[[131 130 125 123 148]
 [132 114 123 106 106]
 [124 124 135 135 122]]
:
[[114 123]
 [124 135]]

[[128 148 117]
 [105 126 129]
 [121 134 109]
 [127 114 137]
 [116 144 131]]
:
[[126 129]
 [134 109]]

[[123 147 138 134]
 [131 104 140 104]
 [111 127 128 119]]
:
[[104 140]
 [127 128]]

[[ 98 128 121]
 [149 138 121]
 [134 123 118]
 [136 128 126]]
:
[[138 121]
 [123 118]]

[[106 109 122]
 [106 111 123]
 [108 113 124]
 [106 108 122]
 [107 112 124]]
:
[[111 123]
 [113 124]]

[[119 120 131]
 [134 151 131]
 [132 138 129]]
:
[[151 131]
 [138 129]]

[[128 129 128]
 [118 151 110]
 [128 128 128]
 [125 132 126]]
:
[[151 110]
 [128 128]]

[[122 129 111]
 [132 125 144]
 [150 131 112]]
:
[[125 144]
 [131 112]]

[[123 120 120 134 136]
 [135 121 117 141 123]
 [131 122 112 146 125]
 [126 119 118 131 126]
 [131 122 102 139 129]]
:
[[121 117]
 [122 112]]
---
[[149 110 134 130 120 116 128 111 146 105 151 144 111 137 148 146]
 [119 142 136 120 149 124 148 133 134 136 118 109 135 115 118 135]]
:
[[149 134 120 128 146 151 111 148]
 [119 136 149 148 134 118 135 118]]

[[140 149 111 133 104 113 132 105 116 121 122]
 [122 127 134 136 130 116 137 130 141 119 138]
 [119 140 127 123 126 120 135 136 129 122 123]
 [137 127 120 134 136 146 127 131 132 132 155]
 [129 131 134 127 131 130 124 135 123 135 122]
 [130 124 124 122 119 126 127 131 134 138 114]
 [127 134 121 134 132 123 114 132 126 126 117]
 [121 129 121 135 141 125 124 126 133 128 131]]
:
[[140 111 104 132 116 122]
 [122 134 130 137 141 138]
 [119 127 126 135 129 123]
 [137 120 136 127 132 155]
 [129 134 131 124 123 122]
 [130 124 119 127 134 114]
 [127 121 132 114 126 117]
 [121 121 141 124 133 131]]

[[138 129 135 137 131 116 140]
 [128 125 131 106 109 135 115]
 [126 116 120 107 124 140 124]
 [132 134 137 134 126 122 132]
 [130 135 129 143 141 132 133]
 [130 134 136 129 122 126 127]
 [121 119 118 108 124 146 119]
 [131 129 129 137 137 126 139]]
:
[[138 135 131 140]
 [128 131 109 115]
 [126 120 124 124]
 [132 137 126 132]
 [130 129 141 133]
 [130 136 122 127]
 [121 118 124 119]
 [131 129 137 139]]

[[144 119 125 143 120 137 111 146 141 135 119 133 120]
 [144 103 113 154 122 154 101 157 108 107 123 110 122]
 [118 149 141 114 107 127 145 104 117 129 120 137 106]
 [113 153 138 121 154 119 151 121 130 135 157 138 154]]
:
[[144 125 120 111 141 119 120]
 [144 113 122 101 108 123 122]
 [118 141 107 145 117 120 106]
 [113 138 154 151 130 157 154]]

[[113 152 137 136]
 [145 104 126 109]
 [123 123 104 119]
 [141 147 129 106]
 [125 112 150 148]]
:
[[113 137]
 [145 126]
 [123 104]
 [141 129]
 [125 150]]

[[131 136 129 133 138 139]
 [125 131 122 139 124 140]
 [123 122 109 134 115 150]
 [118 142 115 136 120 138]
 [130 132 128 134 138 137]
 [117 142 114 134 119 140]
 [131 133 129 133 137 137]
 [131 135 129 134 139 137]]
:
[[131 129 138]
 [125 122 124]
 [123 109 115]
 [118 115 120]
 [130 128 138]
 [117 114 119]
 [131 129 137]
 [131 129 139]]
---
[[110 117 109 138]
 [104 118 110 137]
 [145 134 151 127]]
:
[[118 110]
 [134 151]]

[[150 125 117]
 [110 115 149]
 [140 126 125]
 [100 155 124]]
:
[[115 149]
 [126 125]]

[[148 125 123 117]
 [148 128 122 117]
 [130 156 121 127]
 [107 127 132 139]
 [127 155 122 129]]
:
[[128 122]
 [156 121]]

[[154 131 131]
 [124 132 137]
 [127 119 112]]
:
[[132 137]
 [119 112]]

[[130 118 102 127]
 [135 134 137 118]
 [134 124 111 124]
 [155 157 103  99]
 [107  99 129 137]]
:
[[134 137]
 [124 111]]

[[146 145 127  98 132]
 [102 118 123 102 155]
 [149 139 132 150 102]
 [157 115 153 139 132]]
:
[[118 123]
 [139 132]]

[[134 123 129 132 157]
 [115 118 119 134 131]
 [126 101 119 125 125]
 [107 140 138 123 131]
 [130 101 123 123 138]]
:
[[118 119]
 [101 119]]
---
[[149 158 122 143]
 [130 113 124 133]
 [132 154 125 124]
 [104 122 115 144]]
:
[[158 122]
 [113 124]]

[[119 112 149 133]
 [125 147 120 104]
 [113 116 145 139]
 [124 121 123  99]
 [111 120 146 141]]
:
[[112 149]
 [147 120]]

[[107 132 149]
 [141 130 114]
 [110 132 152]
 [150 144 149]
 [151 149 132]]
:
[[132 149]
 [130 114]]

[[119 139 109 115 133]
 [119 122 122 105 126]
 [118 130 114 108 129]
 [118 128 117 107 128]
 [118 133 112 110 130]]
:
[[139 109]
 [122 122]]

[[134 145 107 145]
 [139 101 116 124]]
:
[[145 107]
 [101 116]]

[[104 123 114 144 107]
 [143 143 130 129 146]
 [147 110 118 128 108]
 [113 134 135 111 133]]
:
[[123 114]
 [143 130]]

[[149 141 148]
 [135 108 119]
 [125 111 150]
 [108 121 135]]
:
[[141 148]
 [108 119]]
